In the rows, zero is written as 128.
X: rows in several groups, each row roughly a mix of its group's directions:
X (87 x 10):
[[112 136 137 119  88 107 196 112 123 120]
 [126 112  77 136 118 105 168 149  85 132]
 [ 91 102  74 137 148 102 105 122 106 112]
 [143 114 104 155 152 103 174 166 156 123]
 [115 112  52 129 150 145 114 120 140 124]
 [123 105  70 144 135 100 151 160 102 143]
 [107 126  57 134 139 162 108 131 132 143]
 [143 152 117 139 120 157  79 128 181 145]
 [144  90  98 123 136  65 148 146 118 132]
 [119 118 155 177 133  96  87 155 152 121]
 [162 101  74 127 166 136 116 148 103 128]
 [125 156  91  90 122 177 148 100 129 140]
 [136 106  61 128 135 116 145 138  87 139]
 [117 147 186 143 136 129 101 150 169 148]
 [126 118 144 171 137 120  87 149 181 137]
 [138 146 208 130 117 125 117 130 145 132]
 [146 138 184  91 112  98 111 107 109 115]
 [115 111 137 167 137  84 136 163 172 119]
 [130 132 144 105 134 144 197 132  89 129]
 [163 126 109 114 123 143  57 118 142 125]
 [172 115  80 115 118 152  97 122 155 149]
 [114 130  62 111 122 162 149 101 132 139]
 [139 116 175 125 136  81  81 141 138 140]
 [121 118 117 140 138  82 164 176 103 150]
 [ 94 159 158 119 106 174 140  96 103 126]
 [167 147 139  86 119 136  73 109 139 132]
 [102  97  72 137 103 109 149  94 134 127]
 [109 176 106 121 137 177  98 120 155 135]
 [144 117 165 163 127  84 128 173 126 151]
 [159 115  78 149 167 142 145 161 140 120]
 [ 96 126 101 116 131 141 193 113  97 124]
 [131 100  57 126 163 114 125 130 121 131]
 [135 106 138 169 148  95  99 157 172 134]
 [112 149 195 131 117 126  88 121 150 136]
 [123 161 140 121 118 197 138 105 108 117]
 [100 135  73 122 107 173 127  97 123 127]
 [145 116 153 174 109 109 100 144 177 136]
 [150 153 155 124 112 159  74 116 162 120]
 [119 165 154 165 135 162 118 157 169 139]
 [135 148 125 112  91 162  78  94 150 122]
 [149 141 199 120 124 112  91 130 135 128]
 [129 138 121 163 126 134  71 140 178 136]
 [133 104 117 164 130  78 146 175 119 143]
 [111 130 108 169 152 131  74 157 155 128]
 [ 89 136 108 119 121 174  88  96 108 139]
 [118  89 128 146 101  91 183 116 118 124]
 [129 150 113  92 120 182 113  93  99 137]
 [122  86  74 113 130 108 151 111  93 122]
 [150  99 137 183 112  95 111 147 157 116]
 [162  94 146 151 125  69 144 137 124 107]
 [161  94  84 129 145  84 145 155 128 126]
 [ 97 136 113 154 146 146  92 157 171 157]
 [137 122 111  95 127 153  95 102  69 131]
 [138 147 159 123 132 167  62 117 131 129]
 [ 88 142  88 128 111 181 131  97 123 128]
 [131 119  64 126 130 169  97 103 123 128]
 [147 109 145 134 125  61 122 150 165 132]
 [125 124 193 133 120  79 125 131 112 109]
 [148 122 193 140 122  84 142 136 139 113]
 [119 161 190 125  91 133 145 111 148 120]
 [ 83 136  88 133 116 162 171 108 115 128]
 [137 154 165 153 151 172  98 143 161 124]
 [107 155  96 100 169 157  93 131 103 120]
 [111 119 126 179 165 137 138 182 127 128]
 [ 90 114  93 172 163 126 111 159 125 120]
 [ 91 138 114 171 127 119  81 129 169 123]
 [104 106  70 155 148 107 134 157 151 129]
 [155 138  78 134 119 168 165 128 150 106]
 [150 143 185 104 112 145 118  87 128 106]
 [126 112 145 167 120  77 153 173 138 129]
 [ 82 159  85 133 126 156 108 104 154 128]
 [140 127 152 112  95 118 168  96 115  79]
 [143 132 128 155 166 144 186 164 131 117]
 [133 145 145 112 104 156  62 100 140 129]
 [146  90 119 109 154 108 151 146  71 120]
 [101 114 102 135 124 101 198 132 116 130]
 [154  95  74 137 146 101 128 141  93 141]
 [163 131 100 125 137 166  69 127 144 122]
 [132 175 121 121 134 189 115 132 159 145]
 [123  95  89 120 151 100 159 138  80 136]
 [117  81 125 141 137  79 151 137  88 112]
 [101 116 126 156 145  86 148 164 171 119]
 [156 105 147 131 128  84  67 135 131 119]
 [123 137 196 126 139  91 147 148 148 127]
 [174  95 104 163 127 120  84 132 115 144]
 [148 106  63 125 135 133 122 126  84 144]
 [133 111 103  98 130 139 189 119  88 130]]

one row of each group, then the others: which group is each in?
[152 146 175  99 118 157 107  84 119 117] -> G
[134 147 140 154 141 138  66 152 166 132] -> Q
[129 114 122 139 125  81 193 149 142 125] -> B

[120 125  76 108 132 124 162 139  77 143] -> G
[136 131  72 126 146 159  79 136 147 139] -> Q
[160  97 150 158 138  72 127 156 125 134] -> G
[171 109  63 118 143 142 111 134 117 119] -> B
[122 160 157 115 111 184  97  99 118 122] -> B
[136 128 181 126 131  79 164 154 113 131] -> G
[113  93  99 115 152 101 147 131  72 112] -> Q
[167 122 149 111 101 115 152 109  71 118] -> G
[121 100  63 144 162 111 116 145 143 135] -> G
